The rows of X fall into 4 groups, and each row is roughly a mix of its group's hidden directions.
X, 152 rows:
14,-5,-27,34,15,33,18,19,29,3,-33
-31,4,-10,-31,-1,29,11,-4,51,-22,-1
-22,-15,21,-49,-19,-1,2,-20,-3,-32,-27
-3,-20,-15,-33,4,-9,-14,-41,-47,-13,-2
18,19,-39,37,37,-7,-4,15,21,10,14
-5,-38,5,-33,-29,26,0,13,18,-23,29
-1,5,-7,-69,4,23,12,13,-13,6,-8
-14,-27,50,-21,1,16,10,9,-21,35,-11
-16,-16,-48,11,3,-11,1,-7,-38,-4,-38
8,-22,35,1,45,10,-16,-23,10,20,-28
6,-12,1,13,-31,43,-24,-9,-23,39,-9
-13,-31,-54,-12,-8,2,-18,14,-27,12,19
-43,6,-14,18,34,-18,25,28,-14,0,-24
-35,-3,31,-30,-23,7,-24,8,31,-10,-26
-42,1,12,47,19,-10,2,23,-8,3,-30
-26,11,-10,-21,-11,33,13,18,27,-29,38
27,-4,-6,52,30,-3,-7,3,-20,25,-24
6,-32,38,9,3,-26,-20,-40,-24,9,-13
-39,-41,30,4,-1,-14,6,1,25,-27,-19
13,-1,16,15,28,28,-42,37,23,-8,-8
48,1,15,-39,38,-12,-1,-9,13,13,0
-4,-14,0,16,-39,-40,-5,42,13,10,18
5,11,-6,21,32,42,11,-6,38,-13,-30
-15,29,6,4,2,-61,24,11,-12,1,-20
4,24,-21,-38,-22,-38,25,-13,-28,-2,2
-9,13,-17,35,0,-8,10,-2,-23,41,-44
-1,-22,45,28,-32,1,-16,-9,11,-34,-4
8,20,2,-17,21,-36,-27,20,-2,16,-46
3,9,11,31,-23,-34,28,34,-17,12,-29
-16,13,-8,26,12,25,-15,4,59,8,18
-32,-18,37,21,-40,-7,15,27,11,-7,-12
53,29,-13,31,-4,2,6,-23,-15,21,5
7,-24,6,-8,-9,62,-5,-32,13,-9,-5
30,33,-2,-13,10,-44,26,-9,-14,-15,-27
50,22,7,-11,12,-37,19,-2,-17,-26,5
31,-2,50,0,-27,27,12,-7,14,17,22
-4,-6,5,-54,-7,33,-1,2,24,-34,-13
-29,-10,27,48,-3,-26,3,-8,12,34,-5
27,-41,-15,-6,-11,26,-11,-47,-11,6,5
-7,11,-40,-14,25,33,25,21,11,11,32
-46,0,36,0,40,-6,30,8,2,-9,-3
29,-29,-1,-16,32,-34,9,2,-10,-27,32
-10,-44,-11,-13,15,7,10,-38,-35,25,0
-9,-38,17,-2,10,-5,-9,38,21,31,-35
-24,5,7,-55,2,-39,-27,5,-3,8,-1
-9,27,-22,-31,-19,26,13,13,25,-37,19
8,15,-15,11,-9,-27,36,-44,-32,13,14
20,40,29,-23,-31,-15,-14,1,-14,-30,-14
20,10,-19,22,32,-23,9,39,17,1,-36
-18,17,-7,7,33,-29,21,11,-44,18,-24
51,-37,-19,-18,-2,9,-9,35,0,2,7
-6,-10,-3,6,5,12,-9,-51,3,-32,-44
-16,4,24,-1,7,-43,21,12,-38,-32,-14
-32,-24,-7,47,5,-19,4,4,27,31,-3
12,7,13,-17,8,-5,23,-24,44,13,-46
34,-42,-26,-6,7,17,3,-26,-9,-19,-31
-29,12,-29,37,-39,2,-21,15,-1,0,25
-3,9,-36,-36,-6,-13,-11,-35,16,-30,-23
-7,-24,30,31,19,4,25,-28,25,-14,-30
41,9,9,-21,17,-24,40,-10,-31,-16,-2
-1,-20,-23,53,28,8,9,5,5,17,32
-44,28,-12,-11,-9,40,-17,-14,-27,0,-11
11,9,25,-29,4,-28,15,-17,38,-4,-39
12,-16,-6,34,-1,23,-9,-16,56,15,14
-40,-40,5,11,2,-18,29,15,19,-20,-23
24,15,26,7,-37,3,-3,-4,-36,-37,23
14,-5,15,11,37,-24,-36,18,-4,12,-42
-4,42,-35,38,-15,-16,-1,4,-15,-18,-24
0,6,15,30,-12,-38,-13,-51,-21,-1,-10
52,2,-2,-3,-16,-44,4,16,-14,19,15
-4,-34,-10,-26,-2,29,23,26,-34,19,22
-5,4,20,-45,16,-31,-38,4,25,2,-13
-40,20,-2,32,-33,-15,-7,36,12,12,-4
27,11,-32,-53,11,-1,-13,-1,-10,-16,-26
-1,-11,34,12,39,-1,19,2,-20,-25,-41
3,-66,-9,2,14,-10,3,14,-31,10,-3
-36,-37,21,10,2,-5,-6,-13,39,13,-30
-9,59,5,-23,-7,9,-7,2,35,-20,11
-16,40,34,-14,-8,30,12,7,33,-21,15
2,-18,6,5,-21,-18,18,-52,-39,17,8
-40,-25,22,-25,-15,2,-14,4,-29,-38,-2
-18,36,-7,-17,-3,32,-33,7,35,-26,2
5,-56,-15,7,1,2,5,41,1,7,-27
-10,25,-3,23,-5,-13,46,-37,11,-21,24
39,6,10,31,23,13,27,-12,30,-2,-31
34,-23,-16,6,45,-32,-3,22,-24,5,-2
-10,-1,-35,-28,-2,25,6,27,43,-26,4
-24,-25,-35,-21,7,-42,-22,4,-13,-26,2
7,15,-29,-50,-9,25,7,26,13,-28,5
-16,40,25,4,-11,-41,10,26,-25,17,9
-22,-37,34,-52,14,3,-5,-6,5,7,-4
14,16,-9,15,15,13,30,-22,-5,-11,-58
-16,-10,-23,-10,27,-1,0,61,16,-6,-18
-17,-3,-52,23,8,8,13,20,33,1,25
-35,-35,18,0,6,10,0,16,8,41,33
-13,3,4,56,-12,-22,-6,-38,11,-15,12
5,-16,-30,-14,38,37,17,26,0,23,19
45,13,28,6,9,21,7,-48,8,8,-4
20,19,-8,65,-4,0,1,12,29,0,3
-39,-3,-40,9,-14,30,-16,5,-29,22,12
7,-17,2,20,-44,6,22,-43,-19,25,-8
-29,-31,27,29,-9,21,-26,22,17,-14,23
45,-1,-15,-26,11,-6,-16,-16,-47,-11,-10
-15,-22,7,9,13,-4,26,45,30,-28,-24
29,-16,47,19,9,-12,-32,-26,13,-11,-13
-2,-10,-6,44,41,1,-13,7,-36,25,-14
-34,52,9,-31,-12,11,-16,-19,-3,3,14
59,-5,10,-1,-7,18,19,-19,19,-29,9
-25,-4,17,-33,18,-31,-18,15,-42,-18,-4
19,20,-39,40,19,-4,5,26,2,8,31
-9,-13,3,-6,2,-27,-3,-57,-32,17,-19
-31,2,27,21,-9,-8,10,36,42,-19,-12
10,16,-2,-15,-30,-38,-13,-34,-34,-16,-20
-52,33,-3,7,30,5,-15,3,31,-7,7
-10,35,-45,-10,-6,-26,-27,8,-20,24,8
2,-4,14,-31,-17,-24,-16,-44,-19,-13,-35
8,27,-3,-23,-20,28,2,6,17,-52,19
9,24,-33,-3,34,35,16,15,15,0,35
-25,-1,27,-10,22,-43,29,10,2,31,-17
-6,25,-13,21,41,25,-6,5,-20,-5,44
1,42,18,-3,-4,-5,3,50,31,-19,-9
-7,51,49,0,15,5,21,13,11,1,-2
34,1,-13,26,-22,9,46,-8,-1,6,35
-4,2,24,22,-20,-15,-20,-47,20,21,30
12,-56,-11,9,20,11,-13,33,-23,14,-5
-43,11,4,-37,20,10,-13,26,8,-16,32
-10,-7,18,5,-8,-41,5,27,-21,-3,51
-24,-8,21,-48,10,-28,23,-10,2,23,-25
38,-16,13,-12,30,-23,-42,13,-17,10,-15
6,-27,-4,50,-2,-30,-23,-31,5,-13,-12
-26,-47,-2,25,-18,23,21,-2,-15,1,-31
3,17,-19,10,25,-57,-6,-25,-24,9,-2
-8,33,4,22,3,-50,4,-2,-22,33,13
-36,13,26,15,-3,32,24,-1,31,0,33
37,-21,44,5,-12,12,19,5,28,13,26
-10,-39,22,-46,-14,18,0,-8,-20,-18,23
-11,-3,-9,52,26,-15,0,-43,8,16,9
-10,30,-5,33,-2,-14,48,-21,25,-20,4
-19,28,-43,33,-20,-8,-5,12,-36,-4,5
-33,61,15,13,7,-4,-6,-19,15,-2,-14
-16,-6,-17,-13,35,-37,15,39,-7,-25,-15
37,-19,30,-9,4,29,26,0,15,-27,-29
36,5,-42,13,-7,-4,24,33,6,19,-25
-13,-6,-44,-32,-2,-23,32,32,-14,9,-6
-7,-10,37,47,18,-23,11,30,10,1,17
-9,-12,-7,32,-33,30,41,-12,-20,-22,-2
18,-11,-51,-9,-9,-23,-34,-8,-11,13,28
40,-9,28,23,16,1,34,0,-14,-37,4
-2,20,-20,1,-19,-38,53,-18,8,-4,-12
9,-48,-22,-32,5,7,-11,19,9,-6,38
-31,18,-8,30,8,9,4,25,36,-18,-36
-24,29,1,13,28,-33,-2,14,8,7,-47
Each list below has one row that fits no group; the rest each fit one group, if only roughly. Name that row.
  J427: -12,18,-29,40,18,16,18,0,-33,7,-32
  J416: 19,-9,8,28,4,-8,-28,-19,39,-34,-29
  J435: 61,-5,8,-23,-13,-8,-14,-23,14,-23,-1
  J656: 24,10,-2,-27,24,-28,-6,-22,-30,-3,43
  J101: -31,7,40,-11,1,53,13,-11,4,-12,-10
  J117: -4,45,-22,-26,-27,12,20,-16,-4,-4,35
  J148: 18,-51,17,0,33,27,-11,-24,-14,3,-9
  J348: -40,13,-41,14,-24,4,-23,-3,-5,-25,25
  J866: 56,-32,-15,-13,10,-15,-1,-8,-4,-25,-22
  J24: -13,-57,-12,9,2,-23,37,-4,-23,-2,-1
  J700: 19,7,-19,2,47,29,4,-8,-24,-3,-39
  J487: 27,24,14,-10,26,-6,2,-5,-51,32,3
  J348
  J543: 25,8,18,43,-7,-22,21,13,41,0,18
  J506: 6,-4,-2,-46,1,-14,-26,-18,17,-20,-44
  J121: 2,24,-4,42,-19,-27,31,-5,21,-19,-28
  J973: 50,32,0,13,25,-22,19,-7,13,-4,-25
  J711: -10,31,-31,-6,-18,31,-37,8,18,18,26
  J710: -14,15,21,7,-44,17,-22,15,44,0,16
  J681: 2,42,-29,3,-42,-18,-4,-7,4,-34,10
  J236: 15,29,22,38,-17,6,-1,-19,32,2,-37
  J245: 22,27,-47,8,13,-29,-4,33,-13,16,-1
  J614: -19,7,-7,-56,-15,-6,-40,-9,16,-5,-11
  J947: 23,-8,-2,-2,-55,16,10,-28,-34,-8,10
  J947
  J379: -22,-19,41,7,24,-40,-13,-20,2,-21,-14
  J106: -18,18,11,41,-43,10,23,-10,25,-7,15
  J296: -28,-12,31,-1,1,-37,50,0,-3,11,-12
  J344: -24,8,-23,48,16,26,26,11,-16,25,-6
  J943: -43,-29,21,28,25,22,-11,19,2,21,-6
  J879: -17,-12,12,-32,-30,-50,19,-18,-2,1,-18
  J613: 16,-25,19,18,14,39,-30,7,39,3,16
  J465: 3,2,-37,-49,-12,-28,-10,-5,8,-13,-32
  J674: 11,-8,-27,-14,-12,31,43,-20,-27,22,17
  J727: -19,-1,-27,-3,-33,29,-49,1,-2,-16,16
  J486: 43,9,12,-33,10,-3,-12,-20,27,-30,-25
  J642: 2,7,-12,39,6,-32,19,43,28,3,-14
  J587: -30,-45,-17,12,-13,24,38,5,-8,-3,22
  J953: 9,30,62,-7,-11,2,-4,6,-30,-5,3
  J52: 16,-11,-45,-10,10,-20,40,15,-23,3,25
  J106
  J709: 2,12,-15,-39,28,-6,1,-11,-50,-15,-21
  J409: 2,-45,12,-21,29,-38,-17,4,-27,-1,-8
  J400: -9,-10,-17,-10,-5,-51,-9,-5,-11,33,-39
  J713: 26,-2,1,41,24,24,5,-5,-23,-3,44
  J594: 3,15,-1,-16,30,-41,-4,16,1,44,26
  J115: 15,-21,-19,-29,5,1,-11,57,26,-7,-8
  J571: -26,9,-55,-24,-15,13,-6,5,1,12,33
  J718: -31,-9,-31,-10,1,-4,0,13,57,-4,-21
  J930: -17,48,5,-21,21,-6,-30,23,14,11,-27
  J842: 13,-23,36,7,-7,24,-7,-22,51,-13,10
  J851: -27,-20,40,25,-2,18,-16,4,34,-11,-28
  J869: -36,21,15,17,6,-2,-3,-21,56,-2,-9
  J571
  J706: 4,-1,26,41,9,-20,22,-8,37,-29,-20
  J992: -3,8,24,7,14,-35,18,48,28,3,21
  J526: 33,22,14,25,-10,-32,-8,13,10,-44,15
  J816: -3,24,-14,-21,10,-20,10,43,-47,8,9
  J504: -37,0,-12,-30,-12,15,-39,-13,8,-7,-39
  J475: -8,4,-14,16,33,38,-24,-9,7,36,-32
  J391: -29,-18,45,32,-23,-25,13,-12,1,-19,5
  J381: -32,-48,-34,-16,-1,-8,-19,-5,-12,-26,-7
  J483: -20,-27,52,-24,2,-24,-7,15,-4,-28,1
  J29: 8,-21,21,21,-25,-3,43,2,-23,-38,11
  J686: 10,0,-18,-7,-28,-35,-25,-38,-32,12,17
  J990: -10,-29,38,11,23,21,-29,8,3,-40,-8
  J176: 2,-14,9,28,14,21,-30,-22,-42,31,16
  J230: 18,-24,27,11,22,6,60,-4,-6,8,-8
  J391
  J786: 9,34,-39,-26,-4,-28,35,4,4,-14,19
  J653: -4,4,8,32,-27,-12,20,20,-39,29,30
  J385: 2,-6,16,-18,45,17,14,-23,1,27,41
  J988: -29,-21,2,19,-43,3,33,-32,10,0,-16
  J907: 7,-7,-17,14,-34,-9,25,-49,12,-11,31
  J151: 38,4,18,-29,-5,-51,-7,-15,10,-8,-20
  J566: -24,-4,-3,26,-28,-15,-1,23,16,27,47
  J692: 5,5,-33,-33,42,30,-8,22,14,-19,1
  J804: -26,18,-15,32,31,12,23,-2,18,30,31
  J969: 16,-14,42,32,-24,8,-13,-33,21,-3,-21
  J907
  J360: 12,-2,-23,-13,23,-1,-4,0,-7,-3,-67
  J955: 46,-4,-17,-13,12,-6,-28,24,-26,30,-17
  J113: -25,10,-28,14,20,26,-25,2,-17,-6,-48
  J814: 14,-28,-2,48,-7,26,-10,2,-7,25,-35
  J659: -37,-26,29,9,-27,23,-14,-7,2,17,-36
  J559: -5,43,-17,-31,32,-18,2,6,-24,-2,30
  J568: 1,-36,23,28,-23,15,-2,9,35,-10,-35
  J268: 18,-19,17,-38,26,-34,-19,26,13,-18,-14
  J80: -22,23,60,-13,2,4,17,-1,12,1,27
  J426: 7,9,-9,-28,14,28,-32,-53,-14,0,6
  J360
  J55: 46,-6,1,-15,32,-35,3,-35,-10,1,7
  J615: 15,-26,-9,25,-18,20,-17,-9,48,-23,-22
  J695: -7,-46,11,-15,-32,-35,20,-21,-9,9,-17
  J65: 7,8,24,14,41,-30,41,3,-18,16,-18
  J297: 1,9,-45,-21,16,39,-23,-27,-20,6,4
  J496: 14,-8,-10,-19,-21,7,50,-16,-38,-9,22
  J21: 29,-1,42,-4,-29,-23,25,32,7,-16,-9
  J612: 1,3,-38,7,7,-40,-1,-6,-26,46,-8
  J893: 10,8,-5,8,32,32,-1,-6,33,41,-31
  J476: -20,-19,4,60,-27,8,-14,8,-1,13,19
  J333: 39,-35,27,18,-29,3,-11,-24,21,-3,-16
  J476
  J779: -28,-46,-37,-4,8,5,-5,3,34,9,-19
  J998: 6,23,-29,-6,-45,7,10,-14,-27,-39,1
  J582: 13,1,-28,16,50,1,7,-15,-17,40,13
  J768: -35,-18,-19,-21,-3,-23,0,7,-56,4,-2
  J22: -48,2,-19,31,6,2,-33,29,0,19,-8
  J85: -16,-12,38,36,-27,-22,7,-11,-31,23,9
  J329: 10,28,34,-40,-13,-17,19,4,21,-27,20
  J243: -12,5,48,5,-50,22,5,-17,-14,0,-7
  J54: 5,29,65,24,-10,8,-3,-4,-6,-6,11
  J490: -13,4,20,-24,32,-25,18,-11,2,7,-52
  J73: 18,-3,20,0,-17,-32,59,-5,-18,-9,5
  J999: 16,-14,22,-33,37,21,6,-10,-22,38,-11
  J329
  J635: 49,-12,14,-9,3,8,-33,-21,-35,13,14
  J225: -38,-6,21,22,45,-22,-9,-15,-28,0,-4
  J26: 48,29,3,14,22,-1,-21,-28,-25,18,8
  J77: -51,21,9,-12,-8,34,-12,1,-11,16,32
  J28: 10,-11,-53,0,18,0,12,34,-19,27,14
  J565: -1,30,-19,-4,10,23,-30,10,-39,40,1
  J789: 7,23,34,31,16,-17,8,-6,50,7,11
  J306: -1,-14,19,42,-32,-35,-3,-15,-33,7,-1
  J670: 41,-33,-3,30,-22,24,16,-17,-14,13,20
  J369: 16,37,8,29,-11,-29,17,-14,3,-16,42
  J369
  J926: -22,46,8,-13,-36,-1,25,26,-4,4,23
  J252: -33,-35,33,-1,36,21,3,3,1,20,-20
  J516: 2,29,10,-1,8,-25,-22,-52,9,-22,-25
  J15: -2,24,44,4,23,-30,19,9,11,28,27
  J350: -35,10,-10,-12,-19,-30,-1,26,-38,-26,-20
  J784: -9,60,17,13,14,7,-30,-21,-9,14,-1
  J896: -3,14,13,35,11,16,-32,-17,-22,36,-30
  J34: -21,-18,-1,10,33,-50,19,23,-6,15,21
  J447: -8,22,43,18,21,20,-14,36,17,-9,24
  J234: 9,16,8,-5,-52,10,15,-13,45,-17,-6
  J447
  J453: 43,-42,28,-10,25,-13,-8,15,-19,-3,-13
  J858: -13,18,-11,-18,50,-38,-10,26,-8,-4,-17
  J657: -10,11,27,19,15,-45,-11,22,41,4,-14
  J485: 26,20,-23,-19,-11,-13,14,-12,-47,-34,-9
  J579: -10,-40,-8,37,21,31,9,5,-16,-7,33
  J32: -13,46,-6,-37,-5,27,-13,31,-17,-4,11
  J682: 23,15,-3,32,8,23,-15,33,20,13,-41
  J318: 35,-11,-23,26,-4,-50,-3,-2,12,22,19
  J300: 19,10,13,4,-11,-39,48,9,14,13,31
  J339: -42,-30,25,8,8,20,13,-5,40,19,-2
  J313: -12,-24,47,45,-9,-5,-5,-29,-7,-3,6
  J658: 4,7,31,-29,27,-48,9,1,-25,-19,-13
  J641: -3,-62,-28,8,13,20,4,18,18,5,9
  J164: 48,-19,-5,7,8,-5,18,3,23,-34,35
  J453
  J873: 24,-28,-34,15,24,-45,0,-17,2,-9,-17
  J813: -6,6,-34,56,8,-24,3,-3,-16,-27,-2
  J270: 43,38,-4,-2,-32,-2,-10,-23,-23,8,-20
  J244: -38,-5,-2,-33,3,0,6,-14,-26,-11,49
  J84: 12,-23,56,20,21,-6,17,12,7,-27,-10
  J456: -10,-38,22,21,15,-4,12,10,42,-36,-6
  J649: 7,-25,56,-19,12,-10,-2,0,24,-30,-9
  J880: 33,40,41,2,6,-10,-12,-13,-34,4,-1
  J288: 29,31,27,3,7,10,-21,23,34,-32,-13
  J791: 7,28,2,-35,11,25,-22,-34,-15,14,33
  J71: 5,9,3,-63,-15,-28,14,-22,0,-5,-14
  J763: 20,9,-4,-41,-33,-20,-21,-8,9,-31,28
  J81: -12,30,-27,15,-2,9,6,-25,35,-34,30
  J813
